One vector is turned by the same rotation once a tick. Each row is the vector after some number of ticks, and that number follows the row.
The counts run from 0 to 490.
[147  84 151 127 119 148 168 132 116 167  94 151 111 175 146 123 127 112
 121 135  69  91 113 133 144 136  94  86 169 118 104 114 114  93 175 146
 116 132 117 152 144  90 104 111 134 138 156 113  87 158 146  85 121] -> 69
[142 154 140 135  88 122 131 157  99 149 183 168 132 179  92 145 113 131
 134 116 101 126  99 141  88 166 152 117 147 164 113 151 149 111 106 168
 160 143 133 104 146 153 101 144  83 103 129 163 116 152 154 138 166] -> 287
[136 144 155 137 119 127 172 115  48 143 142 103  94 159 123 119 110  97
 140 120  72 140 121 137 118 153  98 128  77 154 142 138 113 141 117 118
 143 127  83 132 147 102 125  89 126 107 147 125 102 116 185  92  98] -> 341
[100 104 114 186  97 138 155 147 125 176 154 113 160 124 123 147 131 156
 149 116  89 116 123 133 175  71 174 142 103  97 109 134 156  97 129 100
 108 140  98 115 120  82 130 115 148 103  79 120 124 125 131 138 166] -> 418
[ 92 126 128 162 107 103 169 161 132 137 131 126 150 129 146 203 111 183
 121  81 118 135  92 164 169 102 173 111 101  94 120 122 148 139 111  87
 153 130  82 124 112 145 110 123 160 123 130 127 103 111 157 133 146] -> 128
[122 136  72 179 120 108 156 133 142 162 141 145 175 139  95 184 133 168
 125  83  75  81 110 154 146 122 143 153 140 134 110 139 176 110 121 101
 122 132  92 126 131 126 142  99 136 130 103 145  85 108 124 119 130] -> 121
[122 162 113 165  87 134 185 127  65 110 121 100 117 153 113 163 102 143
 122  90  85 122 126 138  93 188 116 152 119 160 124 113 150 140 120 146
 117 150 112 129 148 154 107 121  71 106 140 182 113 129 135 139 104] -> 314
[146 112 169 152  86 108 142 155 121 152 145 144 145 177 132 155  96 139
 136 100 123 140 121 147 145 116 173  84 144 107 152 158 151 151 144 152
 149 175 134 109 128 164 128 181  74 113 140 124 124 154 144 133 186] -> 279
[140  64 156 145 100 141 177 150 125 111  87 127 165 172 109 112 112 157
 141 143 101 135 158 136 178  86 164 124 145 100 110 129 123 118 131 151
  85 124 130 137 137  84 134 168 153 102 118 122 123 163 119 124 142] -> 388
[136  88 159 147 132 171 131 166 116 174 104  97 107 142 108  93 118  96
 148 141  92 153 120 111 170 103 112  93 125 115 107 106 113  90 139 118
 141 120 104 129 113  80 113 178 181 149 157 114 109 174 142 105 138] -> 60
[142  69 150 159 102 127 163 141 124 132 112 124 173 171  98 116  97 156
 158 140  86 133 167 139 179  88 152 122 155 102 117 142 126 121 152 145
  81 148 124 138 123  88 152 170 161 106 102 130 117 163 111 116 133] -> 389
[ 98 123 111 178 109 134 151 153 117 139 178 139 138 131  96 127 140 142
 156 130  81 115 125 154 103 100 170 140 131 141  69 150 152  89 136 152
  97 117 118  97 164  94 120 105 130 105  83 161  87 148 115 130 152] -> 408
[126  75 175 121 117 154 168 178 108 158 100 140 122 176 152 132 123 116
 130 126 109 145 116 155 148  93 147  63 150  92 107 147 112 104 176 135
 135 140 121 133 131 104 108 136 119 137 154 100  89 168 149  99 131] -> 73
[104 107  94 163 135 128 192 140 103 113 132 165 163 151 100 163 116 174
 118 103  85  91 111 132 104 131 152 109 163 137  80 157 167 101 133 111
 130 131  99 137 156 153 103 105 130 119 109 152  75 145 118 132 114] -> 110
[129  85 122 142  79 135 166 115 120 180 165 142 159 164 110  99 114 143
 170 133  99  96 148 166 144 100 132 124 186 121 112 149  97  95 143 148
  94 145 112 132 129  69 142 126 133  92  93 148 108 145 112 106 125] -> 393
[147 136 104 188 105 127 114 159 132 232 158 125 129 134 105 157 168 126
 126 123  95 103  80 131 143 113 106 120 124 131 112 125 151 113 134 107
 155 147  92 111 115  97 117 116 123 148 139 134 101 105 149  82 162] -> 448
[147 142 151 135  97 127 150 167  97 109 141 165 136 187 107 165 117 148
 106 115  98 145 102 130 117 151 175 125 126 157 107 141 167 122  92 169
 149 145 140 113 158 152  91 151  81 104 139 131 125 150 170 156 168] -> 289
[132 101 153 152 120 139 128 148 129 183 139 129 147 162 108 118 132 101
 143 129 106 127 135 165 134 139 145  91 166 111  74 170 148 116 188 132
 119 129 121 132 138  93 146 128 104 169 127 147  67 185  84 101 121] -> 78
[106 108 104 120 139 153 128 152 147  76 115 124 148 183  99 153 107 125
 128  74  65 144 125 147 136 125 134 141 129 124 118  69 118 113 127 175
 131 150 152 140 147  94 131 138 186 121 131 136 119 157 146 151  89] -> 208
[115 118  98 129 151 148 114 149 104 111 167 118 166 186  76 115 134 100
 145  82  98 151 113 162  91 110 157 153 122 124 107 119 116 124 143 163
 154 159 151 120 171  63 171 108 119 116 112 142 121 124 118 119  91] -> 202
[ 93 136 131 186  94  97 146 143 151 159 137  86 146 114 129 194 114 165
 139  83 119 137 100 168 158 134 164 117 109  91 112 120 156 167 130  83
 140 126  70 130 123 140 120 138 147 133 133 161 101 120 114 147 136] -> 130
[160 112 106 184 131 126 112 176 120 175 117 125 161 170  72 117 143 135
 120 126 116 132  86 121 143 145 125 129 143 120  94 132 149 168 143 114
 144 156 116 151 115  91 156 165  80 157 158 158 127 117  99  76 120] -> 474
[104 101 108 154  91 156 161 155 137 130 132 121 156 134 110 160 124 164
 128 113  82 135 136 134 171  82 155 118 124 135 110 109 156  53 107 127
 114 143 112 120 133 114  95 131 195 117  92 125 104 160 148 153 145] -> 414
[135 133 129 183 109 105 133 171 118 175 131 155 110 143 132 174 158 138
 105 127  74 105  66 112 143 127 119 104 107 116 108 125 161 139 140 126
 146 149  97 128 122 121  94 106 119 142 152 113  99 108 173  73 166] -> 451
[ 97  91 150 148  87 128 190 149 128 107 124 145 114 140 145 141 109 164
 151 134  95 108 131 164 118 114 154 109 165 108  87 121 114 108 162 178
  81 120 131 117 158 114  97 125 128  80 123 163  84 163 133 124 136] -> 398
[171 121 150 156 143 132 157 148  79 171 124  95 109 151  79  79 134  83
 145 135  83 132 142 137 105 121  95 155 105 147 126 141 103 146 128 138
 124  98  96 107 140  72 154 146 125 120 149 147  96 116 150  81 127] -> 353
[162  89 152 127 107 146 149 115 103 141 125 150 155 185  85  96 131 119
 139 154  64 115 141 138 132 131 124 131 143 153  93 152 130  92 107 159
 109 115 121 146 177  50 130 115 153 124 112 120 106 163 124 118 121] -> 381
[135 165 109 184 114 137 155 160  75 143 136  69 145 151  80 144 120 115
 133  93  95 170 149 144 142 126 138 180  81 150 147 132 161 149 117 118
 121 149 107  98 111 122 173 131  93 128 119 158 120 106 137 119 113] -> 323
[101 101 131 154  81 161 162 143 119 163 176 116 159 135 108 130 118 146
 159 121 123 149 154 183 132  80 170 111 146 121 112 161 133  71 142 129
 121 147 121 102 155 104 128 114 140 127  76 157  84 167  96 138 120] -> 404
[132  98 130 153 121 139 125 182 155 166 124 143 176 165  86 132 108 136
 144 125  99 141 136 139 187 124 167 108 168 109  68 145 158  98 150 123
 121 116 134 140 103 102 138 165 158 156 117 136 100 186  99 122 134] -> 89
[118 160 151 149  94 132 163 175  95 126 106  78  95 142 131 154 100 118
 142 104  85 165 117 148 165 135 122 154  70 126 147  82 115 159 110 129
 127 114 104 107  93 116 117 153 145 104 164 144 123 122 195 118 122] -> 332
[118 108 174 148 128 102 122 123 156 138 158 132 108 143 144 163  83  96
 144  77  69 126 132 129 142 125 135  63 128 111 145 134 145 140 159 142
 155 143 105 102 146 158 126 146 171 138 138 113  80 175 158 154 158] -> 250
[110 117  93 148 118 150 186 160 128 118 119 141 155 134  94 162 103 174
 121  87 115 110 108 146 104 137 145 110 172 132  81 120 155  86 112 107
 140 111 101 129 144 159  74 146 151 129 121 167  74 164 111 143 124] -> 112
[119 124 119 177  99 154 139 130 101 187 135  75 107 135 121 128 132 108
 141 121  76 135 141 164 167  97  89 145 104 137 157 104 126 106 151 125
 109 182  98 113 114  78 164 108 138 138 116 140  97 126 143  88 103] -> 37
[123 105 116 134 128 121 164 149 122 166 140 191 160 181 129 142 118 150
 138 120  79  84  80 136 152 130 171 119 158 105  66 143 139 108 129 121
 115 100 122 152 125  73 117 111 117  89 103 114 116 140 139 112 135] -> 95
[122 159 156 170  94 122 147 142  97 149 124  55 106 132 123 152  85 107
 155 105  91 168 142 156 180 155 111 148  75 124 148 115 128 177 144 115
 109 132  98 126  93 110 155 146 142 125 149 151 125 129 147 118 108] -> 335
[119 163 104 152 100 137 181 149  58 108 146 109 114 148  86 148  83 138
 130  92  92 155 138 130 112 166 102 133 119 181 144 128 140 110 117 136
 138 174 108 113 134 179 114 130 121 116 139 172 114 146 156 116  99] -> 316
[102 104 101 119 141 152 123 158 140  83 133 125 157 186 100 148 101 119
 133  70  71 155 128 144 152 104 133 129 124 122 133  88 112 102 134 158
 143 171 149 133 134 101 144 139 199 122 122 116 125 154 156 136  87] -> 209
[121 126 126 146  32 150 150 156 127 131 128 102 139 165 110 153 112 169
 136 131 124 158 128 169 178 114 146 156 111 137 152  90 121 123  77 158
 115 165 123 136 114 107 113 159 147 103 126 168 140 138 155 142 117] -> 6
[140  90 153 168 133 148 133 156 124 199 102  98 118 148 123  88 137  95
 155 140  88 114 121 124 154 109 124 119 134  93  89 122 123 138 176 125
 109 113 112 129 116  48 144 153 118 129 153 131 114 147 109  93 150] -> 64
[142 122 172 151 114 116  91 163 118 122 108  76 145 187  91 144 154 135
 108 120 136 192  93 154 118 137 158 125  91 113 112 116 135 168 105 136
 175 141 126 136 172  77 125 162 131 170 166 142 134 120 116 122 137] -> 171
[ 95 112 107 125 135 145 117 166 142 107 158 109 152 167  94 132  86 113
 157  74  92 160 125 160 153 105 138 134 128 117 131  82  99 112 136 146
 150 153 143 127 112  91 145 157 202 114 124 131 130 162 147 137  91] -> 210
[ 90 134 121 149 101 113 166 171 146 138 124 128 137 126 143 200 116 176
 125  83 116 118  81 167 150 115 163 122 111 100 117  94 139 132 103  95
 156 111  88 122 114 138  91 136 159 113 145 141 100 111 158 135 148] -> 127
[143 117 153 161  75 139 110 147 114 200 136 101 142 156 134 163 147 130
 108 127 133 154  83 140 173 140 138  77 103 100 130 146 146 142 125  87
 182 160  92 156 128 109 104 121 111 180 148 111 120 130 139 111 131] -> 458
[158 126 126 120 124 114 102 143 122 125 116 126 135 193  84 125 137 135
 117 120  93 135  70 128 108 160  97 135 139 141 104  76 102 132  97 162
 168 142 128 155 161  69 114 154 154 128 169 154 141 119 141 104 118] -> 178
